In the rows, zero is written as 100.
One turn moves every row onto another: examples first, then more rows asked
W: 95, 97, 117, 114, 86, 96, 98, 128, 75, 124, 85, 101, 90, 94, 72, 108, 74, 110, 63, 87, 75, 80, 108, 104, 101, 118, 94, 57
H: 114, 86, 110, 127, 83, 87, 110, 105, 98, 120, 72, 106, 50, 81, 82, 115, 106, 110, 90, 95, 73, 106, 115, 94, 117, 87, 123, 63
Q: 95, 105, 124, 120, 81, 93, 119, 127, 77, 134, 65, 92, 86, 80, 65, 104, 86, 96, 64, 91, 103, 105, 92, 90, 96, 122, 104, 77
T: 119, 99, 96, 130, 83, 85, 133, 112, 73, 105, 93, 96, 98, 116, 128, 84, 109, 101, 112, 101, 140, 104, 106, 96, 115, 98, 60, 127
B: 129, 108, 109, 107, 91, 77, 63, 98, 77, 106, 116, 98, 103, 134, 89, 86, 110, 112, 117, 103, 106, 80, 150, 108, 109, 126, 98, 116
R: 106, 91, 90, 67, 88, 102, 61, 102, 98, 104, 84, 105, 139, 111, 46, 96, 93, 99, 106, 106, 135, 101, 103, 100, 108, 83, 126, 119
D: 106, 93, 89, 64, 123, 104, 111, 98, 144, 93, 59, 83, 77, 93, 107, 85, 126, 114, 78, 129, 116, 108, 105, 112, 109, 101, 84, 75
E: 102, 89, 106, 51, 120, 87, 96, 116, 118, 104, 84, 110, 101, 103, 95, 67, 123, 96, 71, 93, 135, 100, 101, 134, 85, 103, 82, 75
V: 99, 80, 93, 136, 94, 78, 90, 117, 88, 103, 90, 61, 115, 137, 77, 68, 100, 135, 103, 137, 126, 99, 121, 112, 128, 89, 75, 102
K: 92, 89, 80, 78, 111, 128, 137, 98, 106, 81, 106, 123, 99, 96, 123, 122, 83, 101, 108, 93, 113, 75, 87, 86, 118, 94, 90, 104
Z: 97, 99, 97, 124, 110, 90, 73, 111, 106, 100, 109, 87, 142, 105, 53, 96, 94, 112, 98, 129, 76, 119, 96, 80, 91, 84, 86, 150
Y: 136, 104, 94, 47, 132, 113, 96, 117, 109, 119, 66, 106, 88, 80, 101, 99, 105, 110, 85, 101, 110, 102, 104, 115, 103, 119, 72, 103
G: 76, 54, 84, 93, 105, 110, 123, 106, 111, 94, 92, 95, 104, 106, 72, 95, 97, 117, 107, 117, 148, 104, 79, 94, 121, 59, 116, 108
U: 67, 84, 97, 134, 117, 103, 123, 98, 117, 73, 134, 98, 107, 112, 97, 106, 99, 112, 92, 120, 73, 90, 95, 78, 85, 93, 78, 125
C: 113, 132, 116, 129, 121, 78, 121, 96, 110, 105, 121, 88, 101, 105, 113, 89, 99, 118, 121, 125, 96, 101, 123, 81, 142, 131, 91, 105
P: 124, 95, 100, 60, 139, 81, 83, 116, 132, 122, 81, 110, 101, 86, 87, 78, 117, 128, 96, 114, 100, 125, 106, 130, 123, 82, 90, 73
M: 94, 65, 97, 130, 102, 87, 105, 104, 98, 94, 121, 110, 110, 113, 76, 96, 122, 98, 107, 102, 103, 114, 95, 87, 72, 63, 93, 150
J: 113, 107, 85, 115, 91, 106, 78, 90, 105, 71, 111, 107, 118, 112, 98, 118, 100, 97, 99, 110, 58, 91, 116, 78, 81, 93, 76, 144
N: 116, 100, 103, 131, 59, 84, 92, 111, 98, 110, 55, 101, 80, 87, 79, 102, 102, 97, 75, 102, 79, 111, 110, 104, 115, 76, 108, 57
F: 109, 126, 84, 71, 106, 110, 74, 87, 126, 81, 98, 114, 133, 93, 89, 119, 75, 107, 111, 117, 81, 88, 106, 86, 137, 100, 110, 96

G -> R
C -> T
H -> Q
Where do these go?
M -> Z
P -> Y

